Some points, one per row:
[-33 -26  33  83 -28  -5  13   6   9 -36 -26 -13 -14  -8  95 -23  57  37
 -32 -18 -36 -22  12 -36  -3  33  20 -23  12 -19 -21  14]
[-20  -8   5  -1 -23 -23 -20 -19  -5 -24 -11  24 -17  -5  30  45 -14 -13
  15  53 -27  47 -33 -18  67 -38 -26 -27  25  33 -21  50]
[ 17   3 -14 -34 -36 -30 -25 -31   1 -22 -13 -22  81 -15 -13 -23  15  26
 -28  -9  47 -25 -30 -15 -29   4   6  64  33   9  75  32]
[-24 -19 -12  45 -13 -10  62  -3  -4  13  75 -17 -30   3 -13  10 -20  32
  19  36 -23 -34 -24  -4 -26 -29 -17 -15   4  11  -5  29]
[-20 -20 127  -5 -30  21 -12   2  33  -6 -23 -26  56  -4   5 -28  -5  -8
  -7 -40 -19 -14 -22 -38 -19  12  20 -22  11 -15  43  30]
[ 17  75  32   2  -6 -15 -23 -15  35  70 -13 -25  36 -24 -29   9 -28  10
  11   8 -24 -21  -1   7 -10 -29 -13  15 -15 -23  17 -26]
[-20 -10 -36  35  -5 -16   5  12 -16   3 -13   8  63 -26 -21  -9 -11 -12
 -25 -19   9 105 -14  41  21 -27 -14  -4  41   1 -23 -23]
[  2   6  15  12  13 -15  -3  14  -7  26 -24  -4 -28 -18 -12  -4 -27 -14
  40  36  22  -2  14  52 -17 -22   9 -15  13 -14 -11 -34]
[ 10  33 -35 -24  38  24  -2 -33 -19  41  14  39 -18 -10 -16   1   7  -8
  30 -11 -26  13  -7  30   6 -30   7   7 -32  11 -24 -18]
[  5  65 -23 -22   7 -22 -29  61  -6  15 -13 -17   1 -22 -32 -12  17 -31
 -18 -24  20 -33  10  64 -10  20   1  50   0 -16  -4  -4]
[ -2   9 -30 -20  53  27  26 -21 -26  43 -17  22 -32  18 -23 -23 -22 -12
 -29 -12 -31  80  35  28 -17 -28  68  15 -28 -11 -31 -10]
[ -8 -18  52  22 -19  10   1  34  -8  20  -4 -21  11 -27  46 -28  -1  63
   8 -39 -20 -19 -24 -35  -3 -16   0  30  -3   1  -1  -6]
Then 12 other points, each followed by its number:
[ 14 -20 -25 -29  83  47 -29 -17  13 -23 -12  22 -29   4  30  -4  -4 -24
 -36  18  57 -14  -1  27 -14  -3  24 -13 -26   6  -9 -13] 0
[-22  -5  18  85 -10  -9 -29  17  34  26 -27  -7 -28 -20 -20  27 -18  -4
  75 -10 -38  14 -33 -23 -15 -23 -40 -29  53 -12 -13  86] 1
[ 28  -1  21  88   9  23   0  32 -20  -5 -16  -7  30   0 -20  -4   1 -25
  43 -27 -26  -6 -29 -17 -13  -2 -13 -39  19  -2  11 -35] 2
[-30 -23  32  43 -24  -9  59 -10 -20 -27 -28 -22 -15  -6  83 -18 -13  17
  -4  11  -6  25 -26 -20   3  -7 -27  17  -2 -16 -28  91] 3
[-43 -14   4 -45 -26 -32   4 -46   8 -41  53 -40  64 -14  42 -24 127  -5
 -32 -32 -34 -31  84 -26 -45 -33  37 -40  21 -15 127  28] 4
[ 22  10 -21  12  21  23 -17  -4  14 -21  24  -7  76 -27 -11 -21   4 -30
 -25 -18  29 -22  -1  28 -16  -2   5 -25   7  -6  24 -25] 5
[ -1 -15 -40 -39  55  67  -3 -37   3 -22   7 102 -45 -18 -16 -26  12 -28
   7 -18  33  19 -34 -30  34  -5  17  -5  -6  92 -16 -40] 6
[  5 -37 -29 -20 -16 -12   9 -40   8  27  -6   6  -4   8 -27  -3 -27  20
 -17  15  32 -24  15   9 -18 -16   4  99  13  25  17 -18] 7
[ 20  -8 -31 -34  33  74 -10  -4  13  -3  -6  45 -34   2 -20 -34   0 -34
  49  28   9   1  -9  -3   7   3  31 -35 -33  54 -28 -42] 8
[-30  -5  -3 -19 -24 -31 -35  98 -15  48  78 -20  54 -24 -12  13 -36  61
  66  -8  11  -6 -32 -24 -13   8 -25 -18 -14 -28  -7  -5] 9
[-19 -29 -25  45   3 -15  -5 -19 -25   2   9  42  50 -27  -6 -25  -1 -27
  -9   8   8  82 -17   6  21 -33 -30 -34  12  13  -4  48] 10
[-20 -43 -25 -18 -30  20 -40 -37  12 -45  54 127 -48  46 -20 -41  30 -11
  42 -26   2 110 -16 -46  30 -27 -44  56 -24  45  -1 -36] 11
Which two of these numbered points are nearest to each point below, looking only along the 4 directions in which the first points spread most? Their numbers follow each, nearest first.
[-30   9   8  90  16  65  30   8 -32  15 -18   1 -18 -13 -30 -23   6 -11
 -13 -25 -38 -18 -28 -26  10  35 -30  27  23 -29  66 -28] > 2 0
[-27 -35  11 -20  -3 -21 -39 -24  11 -17  31  29  10  -5   8  -1  -6 -27
 -23  -7 -28  99 -13  -9  82  -1  20 -36  45  -3   1  -1] > 10 11
[-28 -10  22 -15 -29   2  43 -30  26 -38  -6 -28  60 -26  22 -13  93   9
 -25 -41 -29 -21  15 -35 -12 -15  93 -24  12 -21   2  47] > 4 2
[ 24  94 -22 -21  10 -11  55   6 -34   5 -11 -18  29 -18  -2 -10 -14 -23
   5 -28  22 -26  15  34  -5  -4 -26 -25 -23 -24   9  39] > 7 5
[  0 -13 -33 -17  13  21  84  -4  40  45  -1 -11 -30  -5 -12 -15 -18  10
  21  57  -4 -14  12  -3  -8  -3  -3 -23 -29 -24  -9 -24] > 8 0
[ -6 -17 -33 -36  44  35   1  19 -22   5   1  -6 -13  23 -20 -31  -9 -37
 -16  83  -7  10  60  49 -18 -30   2  27 -28  30 -39 -24] > 8 0
[ 25 -41  31  29 -25  91 -34   1 -20 -42 -14 -28 -33 -36  69  85  -3  49
  -4 -48 -33   9  45 -47  68 -10 -29 -32 -19 -34  52 -24] > 3 2
[  4  -8   0 -39  -6 -26 -37  58 -27 -47 -33  19   1  91  68  23   3  10
 -19 110 -28 -31 -29 -26 -10  32 -37 -26  24 -19 -17  23] > 1 3
[-27  -5  49 -17 -26 -15 100 -29  59 -31   8 -16  84   8  -6   3   4  31
 -17 -22  -2 -27 -26 -21  -9 -26 -22  57 -20 -10 -14 -14] > 4 2
[ -4   7  -4  31 -37   4  12 -39   3 -11  -5 -34 -26   0   8   0 -10   5
   9 -27   1 -21   3 -44 -37 -14  95 -26  64   1  80  16] > 2 4
[-21 -29  -5 -14   4   6  14 -24 -23  34 -13   7   0 -13 -18   2 -12   0
 -15 -16  -6  14   8  20 -15  59  60   0   8  -9  -4   0] > 0 2
[ 90  29 -42 127  14  67  32 -39  -7 -33 -22  20  11 -29 -19 -13   1 -32
 -34 -30 -36 -20 -37 -23  -2  -9  -9 -35  22  27  -2   0] > 2 0
[ 56 -22 -33  15 -25  15 -46 127 -12   4 -21 -30  37 -18 -33  53  -6 -15
  -2 -35  33  -9 -11  10 -14  24 -24 -14  -4 -24  15   6] > 5 7
